Read these off the matrix that follows.
1) What is the entry just right of -22.2?
2) What is the entry just right of the centre entry?
3) What is the third entry in reading order?
4) What is the second smallest entry?
5) What is the entry just right of 8.5?
[[  1.5   4.7   7.1   3.0   9.8   8.1  -5.7   0.9  -5.2   5.6   2.4   2.1
  -11.9]
 [ 10.5 -14.4  -9.8  -4.3 -17.9   9.8  19.4   2.0  26.6  34.7  -7.3  -2.7
   -4.0]
 [  8.6  -9.0  -8.0 -22.2   8.7 -12.9   8.3  12.6 -36.4   3.4  13.3 -41.4
  -19.0]
 [ -1.1  16.6  23.0   5.5  53.5 -10.3  -8.2  19.5  24.9  11.9   0.0  -0.2
   10.2]
 [ 13.4  13.0   2.7  -4.7   6.2   4.4   1.9  -3.4  10.7  -5.2  -0.9   3.6
   -7.8]
 [ -8.0  -3.7  -7.2   9.0  -6.0  20.7  19.3  22.7  -3.9  -4.8 -19.5  13.8
   12.9]
 [  6.8  -6.7   3.7  -8.8   0.4   4.1  12.6   3.0  -0.7   4.0  -2.2   8.4
   -3.4]
 [ -8.2  27.1  -4.4  27.1  34.6  -0.3 -20.2   7.5  -4.0  15.7 -10.5   8.5
   30.8]
 [  8.4  -2.0   6.0  -2.6   9.6  -8.2   3.2   1.2  -5.5  -3.9  -7.3   6.9
  -12.8]
 [ 11.2   1.5   7.9   4.1   2.7  -1.8   6.1   0.6   5.7   4.0   2.5  -0.8
   -1.8]
 [ 12.5   6.4   2.9  16.0  -6.8   3.8   3.9   2.5   5.1   5.9  14.8  -1.6
   -2.5]]
1) 8.7
2) 22.7
3) 7.1
4) -36.4
5) 30.8

grid =
-22.5   21.2   29.1   28.9   13.7   -6.1   36.3  -16.4   32.5    3.4  -14.0  -10.5
 12.7  -12.0    4.5  -11.5    5.0    5.9   -2.5   21.9   -8.9    4.9   13.5   26.3
 -6.0   -3.0   23.0   14.5   10.9    5.4   25.6   -5.8   19.4   -7.3   -2.2   -1.9
  3.2   -4.1  -27.6   -9.0  -16.2   -1.0  -24.7  -12.7  -15.2   -9.4   -4.7  -22.9
  0.9  -11.9   27.2    9.5   14.4    9.9   26.4    4.4   16.6   -7.8    4.9   10.2
-15.3   -0.3    2.9   21.5   -4.1    2.7   14.8  -38.3   20.4  -25.2  -18.1  -46.4
 16.4   -2.6  -45.4  -31.5  -21.7   -5.7  -50.7   12.3  -40.2    9.1    7.2    3.7
  7.3    9.0  -24.2  -19.2   -9.9   -9.3  -29.5   15.0  -24.0   18.5    5.1   14.1
 14.9    4.7  -31.1  -29.4  -12.1   -8.4  -39.8   25.6  -34.6   22.2   11.4   25.0
  3.8   -6.4  -32.1   -9.7  -19.2    0.2  -28.3  -16.3  -17.0  -13.8   -6.0  -29.2
 14.7  -15.9    5.5  -12.4    5.2    8.0   -2.2   22.2   -8.9    2.2   15.0   26.5
  5.7   -8.9   20.2    0.2   12.8    6.7   15.6   16.6    5.8    3.0   10.3   24.3
Report the 1st entry, reading row by row.
A: -22.5
Report the bottom-left entry.
A: 5.7
The entry just left of 24.3 is 10.3
Report the smallest entry in the last column.
A: -46.4
Report the entry just right of -39.8.
A: 25.6
The last entry, reading row by row: 24.3
Report the entry directly below the smallest entry.
A: -29.5
Report the last entry in the row that holds the smallest entry.
A: 3.7
The largest entry in the last column -> 26.5
Report the entry just right of -15.2.
A: -9.4
The 1st entry on the diagonal from the top-right corner -> -10.5
Report the entry just left of 12.8.
A: 0.2
The entry directly below 11.4 is -6.0
The top entry of the column that holds the largest entry -> 36.3
Report the entry directly below the largest entry.
A: -2.5
Report the smallest entry in the last row.
A: -8.9
The third entry on the main diagonal -> 23.0
The entry directly above 5.0 is 13.7
The second entry, reading row by row is 21.2
Report the entry just right of 12.7.
A: -12.0
Report the third entry, reading row by row.
A: 29.1
The third-last entry, reading row by row -> 3.0
The entry directly below -16.4: 21.9
The entry directly below -8.4 -> 0.2
The entry just left of 12.3 is -50.7
Report the 5th entry from the end, reading row by row.
A: 16.6
Report the entry directly below 10.9.
A: -16.2
The entry directly above -31.1 -> -24.2
The entry just left of -9.0 is -27.6
Report the entry just left of 4.7.
A: 14.9

[ 30.8  16.2  11.1   7.8   5.7  -1.4   0.1  -1.0  11.2  13.2 -23.0  55.0
   0.7  -7.6  32.1]
What is the entry just right of the smallest entry? 55.0
What is the entry just left of -1.4? 5.7
